In the rows, 128 means zero.
The rows below fall into families. The same turns and mirrors carry the whole set onto itself and the rows of a family onto each other. For each named row, which other rows are in its family? Write them in the order they are listed.
These 30 rows form 5 families of 6 rows each.
Kado: [ 97 127 113 114 128 159 141 135 182 121 136 138 139 130 103 159 138 136
 103 104 110 140 156 147 158 116 120 126 109 152 135 176 141 102 120 160
 127 136 125 113 128 120 142]
tus: [158 152 107 112 121 134 112 145 127 107 152 147 153 123 138 100 138 141
 139 159 126  99 113 159 101 157  99 138 110  82 110 139 128 111 126 141
 123 165  93 157 130 103 118]
Fam: [106 131 115  97 124 147 151 119 133 154 131 130 117 115 105  98 174 114
 157 106 151 144 103 129 130 121 107 119 142 127 152 156 168 116 127 146
 133 162 140  93 140 146 125]
sinof: [105 144 143 152 137 145 132 202 124 113 127 156 118 129 129 111 131 152
 150 120 155 134 123 167  74 126 120 148 120 128 120 115 134 106 125 136
 130 122 151 145 118 109 164]
gez: [141 135 160 132 147 142 150 187 112 105 118 152 124 105 128 107 116 132
 141  99 114 126 120 163  96 105 121 129 140 131 116 103 115 136  93 130
 145 136 124 107  94 113 165]
gitiv: [151 155 108 137  90 128 127 169 131 119 136 127 169 143 152 104 135 154
 139 166 128  81 117 160 110 151 127 156 109  88  98 148 130 121 118 144
 107 128 116 151 140 107 144]
ser: [160 145 113 147 129 102 132 137 127 116 152 153 143 135 121 121 114 146
 131 120 109 107 143  96 136 122 121 115 124 137 127 119  93 108  75 101
 114 125 124 114  91 159  96]
Bub: [140 122 127 111 138 181 123 101 108 113 150 142  95 117 133  66 146 122
 117 131 134 126 125 131 174 120 163 130 151  80 132 122 147 132 132 159
 109 122 140 138 124 120 154]
rop: [154 151  99 174 115  98 134 151 154 137 150 140 164 121 146 119 129 124
 131 111 142  82 148 102 104 146 117 110 133 103 106 140 113 104 135 125
 106 129 138 117  83 143 113]
ranu: [143 126 151 141 164 130 128 169 140 117 145 170 122  97 132 104 141 161
 103 110 137 116 116 185  99 120 124 139 108  99 120 106 103 115 117 127
 115 140 122 155 104 125 162]
sul: [138 143 116 127 115 151 143 148 177 129 141 107 139 144 114 130 131 125
  99 122 114 120 159 176 192 114 136 139 127 123 118 170 152 125 133 179
 104 118 143 137 120 107 150]
toti: [120 136 110 136 109 153 101 133 158 110 124 107 157 137 120 113 137 126
  98 110 114 139 190 148 200 117 145 149 119 138 128 149 118 102 134 137
 117 102 132 129 153 122 128]
tazu: [138 124 129 126 117 135 118 116 111 107 117 151 108 128 112  73 139 120
 120 145 124 115 112 126 185  97 167 132 137 124 145  96 127 134  91 139
 108 117 152 115 135 162 134]
Fikir: [122 142 103 180 134 120 128 151 132 101 148 162 138 115 125 129 126 156
 129 105 145 118 162  90  99 140 141 132 130 127 109 121 105  90 114 119
 123 100 151 128 101 155 119]
Mes: [111 120 118 129 120 144 119 146 148 144 125 108 135 153 125  95 170 114
 141  70 136 168 160 135 138 102 101 108 142 126 135 159 132 101 132 112
 135 146 142  93 152 122 128]
ged: [160 139  99 145 153 106 118 125 138 117 164 166 143  87 139 105 131 134
 114 112 139  94 137 103 109 146 129 122 137  95 116 121 101 109 138 118
 111 141 114 130  81 149 102]
zovar: [147 168 107 154 109 118 103 138 122 143 141 131 171  97 119  83 152 134
 143 104 133  99 160  99 120 155 128 143 133 131 126 133  89 113 132 100
 124 115 126 119 111 150  98]
fil: [160 164 106 104 100 107 103 164 116 103 124 155 146 127 110  95 130 126
 158 177 120 100 112 157 131 135 120 169 140 132 121 125 126 143 108 152
 120 143 105 131 129 121 119]
dez: [141 134 146 170 139 110 150 193 133 139 127 141 130  97 139  95 145 152
 123  97 154 107 107 177  96 121 140 140 121  98 108 110 121 123 118 129
 113 124 154 131 112 141 165]
Lalo: [138 175  93 134  99 130 118 146 110  98 141 136 155 133 118  98 136 142
 169 169 155 104 132 126 101 160 117 165 128 114 114 128 145 101 127 144
 127 123 136 155 138 127 106]
zube: [136 114 107 113 153 136 132 128 140 132 164 135  88 149 121  92 173 129
 131  88 136 167 124 135 139 106 110  98 153  89 124 156 153 114 123 137
 122 168 141 121 129 126 116]
Sufem: [126 117 132 140 116 164 147 125 115 150 136 127 105 114 142  79 145 122
 118 111 132 111 114 122 181 122 177 118 141  91 129 143 145 139 123 153
 100 109 156 103 125 136 167]
laga: [142 128 105  93 124 121 132 140 140 112 116 133 127 147 114  96 157  96
 153 107 129 146 125 126 121  87 107 115 182 130 123 137 152 139 118 144
 137 168 138  89 122 129 118]
pov: [115 131 132 125 108 169 112 120 102 135 109 110 129 110 133  51 159 102
 140 114 148 134 137 138 172 121 155 145 145 110 146 121 135 123 142 132
 124 114 147 107 160 133 147]
Nin: [119 142 156 166 135 142 114 190 126 141 125 141 142  96 124  94 142 160
 118  79 122 122 147 158 111 129 136 143 104 137 126 121  81 116 114 101
 131 109 131 128 119 126 156]
dogu: [130 129 123 116 131 158 137 150 150  82 123 118 138 160 125 140  99 128
 102 121  84 137 155 152 172  93 129 117 116 142 116 138 135 113  94 146
 127 131 127 125 122 111 125]
mizo: [142 134 101 127 141 148 111 125 173  96 161 141 117 144 106 125 135 127
  89 119 111 141 171 157 187 115 131 125 131 110 115 155 139 111 136 174
 113 137 129 152 118 109 124]
poki: [112 131 121 113 119 170 144  92 122 120 129 137 129  85 110 103 143 137
 111 132 130 109 126 122 185 130 172 153 119 126 145 137 141 120 112 158
 115 104 138 116 142 155 145]
Gifeb: [144 130  98 128 108 117 151 128 156 154 152 113 125 152 112 101 184 127
 141  90 131 142 130 128 148 113 112 103 149  96 115 181 158 123 113 147
 121 156 151  98 140 139 123]
nir: [131 174 126 120 100 148 100 181 116 137 125 117 170 126 127  83 147 138
 161 133 123 111 134 166 102 153 103 159 114 129 123 150 116 121 135 121
 134 138 106 139 142  93 127]

The rest of the family of tazu: gez, ser, fil, laga, dogu
The rest of the family of sul: gitiv, rop, dez, Sufem, Gifeb
The rest of the family of nir: toti, Mes, zovar, pov, Nin

The rows below fall into families. The same turns and mirrors carry the whole set onto itself and the rows of a family onto each other. For each named row, which other rows are in its family? Write them in the order they are listed.
These 18 rows form 6 families of 3 rows each.
kofut: [ 85 108 126 102  82 137 148 149 176 114 138 180 166 135 143 135 159 121
 124 129 102  96 113 148  95 117 144 133  80 129 147 173  97 125 116 179
 169]
mozoz: [ 78 138 110 103  81 147 142 136 157 136 147 174 153 132  99 141 150 109
 122 126  88  85 104 182 123 115 150 124  88 109 144 131  89 126 128 179
 175]
buvir: [ 97 152 126 166  80 117 113 173 165  98 106 160 131 103 116 131 169  75
 134 125 129 116 134 157  94 142 161 127  86 185 133 121 121 120 132 148
  64]
vot: [102 133 156 159  71 143 118 134 151 126 107 142  80 157 118 104 150 108
 131 159  77  23 110 159 136 143 175 128  65 155 110 166 153 141 113 161
 109]
pur: [129 108 150 159  84 173 119 134 160 109 108 127 101 136 128  89 162 143
 126 157  70  48 121 153 132 125 144 104  88 149 101 159 154 131 112 160
 119]
furo: [ 80 137 138  94  66 142 139 164 180 122 121 145 156 115 120 131 165 126
 122 127 105  96 107 147 107 103 137 144  89 147 120 139  68 140 103 181
 174]
Gomin: [112 159 144 145  93 100 125 198 166 110 109 142 117 129 141 153 151  90
 120 146 126 102 151 155 102 163 157 129 115 169 133 119  81 104 126 140
  94]
rusug: [103 145 133 156 111 116 113 154 143 115 106 164 102 140 110 124 141  75
 145 142 143 113 133 133  93 151 156 131  98 154 113 142 104 117 134 136
  63]
kup: [111 117 144 160  82 157 122 149 138 116 146 150 108 132 104 113 166 122
 121 177  72  37 118 176 142 145 187  81  76 151 116 166 143 103 115 191
 126]
nafe: [ 93 123 140  88  81 121 124 150 171 142 124 154 147 151 119 143 170 114
 144 102  95  96 100 174 118 113 145 131  51 135  97 127  83 137 134 170
 162]
ropo: [ 99 161 128 147 125 120 143 195 139 144 119 168 124 124  99 139 148  98
 133 144 133  84 160 139 109 165 150 138  95 147 132 136 124 112 120 133
  80]
berev: [ 90 102 141 160  78 140 143 122 156 118 103 131 107 153  92  81 148 144
 126 144  74  42 135 155 141 135 196 106  96 138 128 144 146 135 122 164
 111]
Zegen: [ 90 176 138 165 100 116 138 202 160 108 104 154 129 144 137 142 173 102
 146 149 147  94 116 128 105 150 174 115  81 167 136 116 124 128 127 127
  90]
gutu: [ 70 114 114  96  89 144 135 160 142 101 133 190 151 140 115 144 153 122
 132 112 125  99 102 167 112 114 137 133  69 141 122 154 100 134 148 188
 164]
piga: [ 97 112 127 157  63 152 119 132 178 107 110 153  83 136 133 121 169 141
 136 183  79  35 137 177 153 144 174 109  91 142 118 139 136 113  97 181
 116]
zase: [121 110 157 172  86 143 121 134 152 134 129 139 109 153  95 108 163 127
 106 170  87  39 113 153 127 133 153 101 100 168  99 143 168 123 129 172
 132]
zeli: [111 131 105  93  83 127 161 174 178 108 141 177 138 149 128 127 144 105
 137 122  83  97 123 162 111  84 139 115  79 136 122 132  94 113 137 194
 165]
lum: [105 155 150 166 115 107 142 176 136 119  94 152 135 106 123 129 183  95
 128 154 140 114 153 158 100 150 178 126  98 170 138 117 115 101 118 164
  82]

The rest of the family of furo: rusug, kup
The rest of the family of ropo: nafe, piga
The rest of the family of buvir: kofut, zase

The rows below fall into families. The same turns and mirrors carry the whole set onto itself and the rows of a family onto each other. For each named row, which other rows are in its family? Write them in the order they are listed.
These 40 rows form 5 families of 8 rows each.
Tif: [126 131 120 152 149 131  81 137 101 107 117]
supe: [111 109 116 120 109 142 158 112 134 160 143]
muzet: [ 98 148  82 131 141 134 155 111 119 104 131]
Meri: [159 138 103 148 170 126 130 147 132 107 160]
piz: [154 124 131 122 130 139 109 171 133 162 132]
pizi: [149 118  88 156 130 165 136 122 140 100 114]
Sof: [135 110 139 116 127 124  92 161 129 154 135]
fenif: [132 141 133 117 140 123  97 143 112 168 135]
Nel: [144 143 109 135 153 138 105 168 122  89 113]
pul: [108 107 107 116 111 126 148 121 152 156 153]
toli: [148 113 116 123 113 125  85 141 155 149 118]
lefim: [150 138 118 148 159 137 105 155 105  91 138]
Lufu: [130 118 140 114 129 116  97 155 120 156 140]
bam: [133 119  86 137 107 135 152 124 132  82 133]
degup: [146 145 103 147 157 127  93 155 126  94 116]
migug: [105 118 122 122 101 148 159 134 135 154 145]
davur: [131 142  78 146 118 151 159 122 124  91 123]
pasud: [111 143  97 148 154 134 157 108 103 110 143]
disek: [ 98 135 101 132 128 149 157 129 122  85 126]
kis: [101 119 100 111  92 135 140 124 131 155 118]
Dib: [116 112 111 128  78 145 132 119 114 147 120]
kitip: [143 145 102 150 156 146  93 136 105  99 114]
Pelen: [ 95 115 104 119  99 144 115 115 129 148 105]
ligu: [ 96 129  91 144 135 139 151 116 120  86 124]
Muta: [100 137 132 113 149 107 112 138 126 157 144]
nerub: [120 145  84 141 125 150 164 123 120  95 127]
Guf: [155 142 105 130 154 104 123 154 115  94 146]
ped: [103 139  99 119 112 152 128 109 122 145  94]
Dogon: [156 134 116 148 156 129 113 155 110  93 150]
Rezi: [138 134 128 118 129 114 103 151  95 163 134]
zegu: [115 130 139 126 151 121 101 140 106 159 148]
Mil: [105 119 102 109  95 135 151 130 140 155 124]
Redod: [113 107 110 123  94 155 132 109 125 155 114]
Tuz: [125 113  82 147 123 142 151 122 144  85 130]
seka: [154 103 125 133 127 136  89 149 142 153 136]
bubi: [148 118 120 151 162 119 120 152 146 113 163]
Zal: [156 125 126 122 131 130  99 151 140 167 136]
kuf: [135 121  93 118 116 128 162 116 156 152 143]
Medim: [138 126  71 137 115 150 144 119 150  99 115]
fulab: [146 144 106 141 165 110 115 155 131  99 146]

The rest of the family of muzet: Meri, pul, kitip, Pelen, zegu, seka, Medim
The rest of the family of Nel: piz, bam, migug, disek, Dib, Guf, Rezi
The rest of the family of Sof: lefim, Lufu, davur, kis, nerub, Dogon, Mil

The rows below fall into families. The same turns and mirrors carry the whole set onto itself and the rows of a family onto each other. For each named row, which other rows are in its family? Write them in the order they are listed.
These 32 rows form 4 families of 8 rows each.
nogap: [132 116 131  82  98 137 117 125 126 103 105 131 133 128 161 150]
gebit: [133 116 163 131 131 124 158  76 129 109 133 112 171 114 136 160]
Topiv: [165 109 164  93 168 163 139 105 124  89 113 109 124 115 128 121]
dore: [165 114 134  83 167 160 153 127 115  86 117 125 133 120 117 123]
Zasu: [148 136 122 118 139 125 146 169 134  98 118 113  82 142 121 124]
Gevev: [140 121 126  88 112 130 127 122 115 121 109 111 150 154 153 158]
Zik: [141 158 156 154 150 125 165 120 155  95 171 104 113  97 122 124]
kalip: [174 125 148  92 168 169 160 113 135  89 120 119 130 103 119 119]
Futo: [158 102 172 106 122  96 148 122 164 117 105  96 112 116 119 122]
duder: [117 161 116 131 110  87 152 128 158 120 155 120 122 125 145 156]
redoz: [143 115 166 106 120  94 163 143 144 105 119  97 110  96 102 125]
Fanav: [167 106 140 105 102  96 151 127 148 102 118  86 115 101 113 131]
Poran: [118 155 144 142 112  89 140 106 165 124 150 104 115 121 156 153]
Pibi: [136 134 156 107 139 126 149  63 145 111 147 118 166  99 151 155]
bef: [149 128 152 121 146 112 157  71 139 130 135 105 155  92 149 164]
guso: [151 153 115  93 147 125 134 155 150 101 134 118  77 128 137 119]
pusu: [157 114 156 101 115  86 157 121 140 118 116  98 132  97 105 120]
Nezi: [142 112 124  69 128 125 127 112 125 115  95 126 132 144 152 156]
loto: [146 149 154 136 165 119 165 111 164  88 158 118  95  86 120 121]
mot: [149 129 168  72 174 157 150 127 130  90 122 120 137 113 121 135]
sori: [126 166 107 117 156 154 145 110 117  92 160 133 135 125 154 157]
danol: [128 153 121 123 162 163 135 112 139  91 151 133 115 144 169 157]
lep: [135 139 110 152 103  93 141 106 151 122 144 108 110 129 153 144]
gobud: [117 163 138 120 176 156 139 106 133 108 150 144 131 139 162 148]
dubed: [152 122 165 109 125 128 151  71 129 109 136 117 161  86 143 142]
menov: [111 143 131 132 110  81 132 118 145 121 146 111 118 136 153 159]
mugun: [135 141 125 104 132 135 136 163 141  79 132 124  91 149 125 113]
fuf: [130 147 115 114 154 122 141 162 150  99 131 112  86 155 129 136]
sev: [137 121 121  68 109 108 117 117 128 123 113 115 130 134 145 157]
vav: [152 151 148 140 179 114 175 108 151 107 161  99 114 112 112 128]
kosav: [146 149 157 158 169 143 173 114 153  87 155 114 118 107 129 120]
kavor: [139 155 113 117 158 155 130  90 137 104 146 132 136 145 170 155]

The rest of the family of duder: Topiv, Gevev, Fanav, bef, loto, gobud, mugun
The rest of the family of pusu: Zasu, Zik, kalip, Pibi, Nezi, danol, menov
The rest of the family of fuf: dore, redoz, Poran, dubed, sev, kosav, kavor

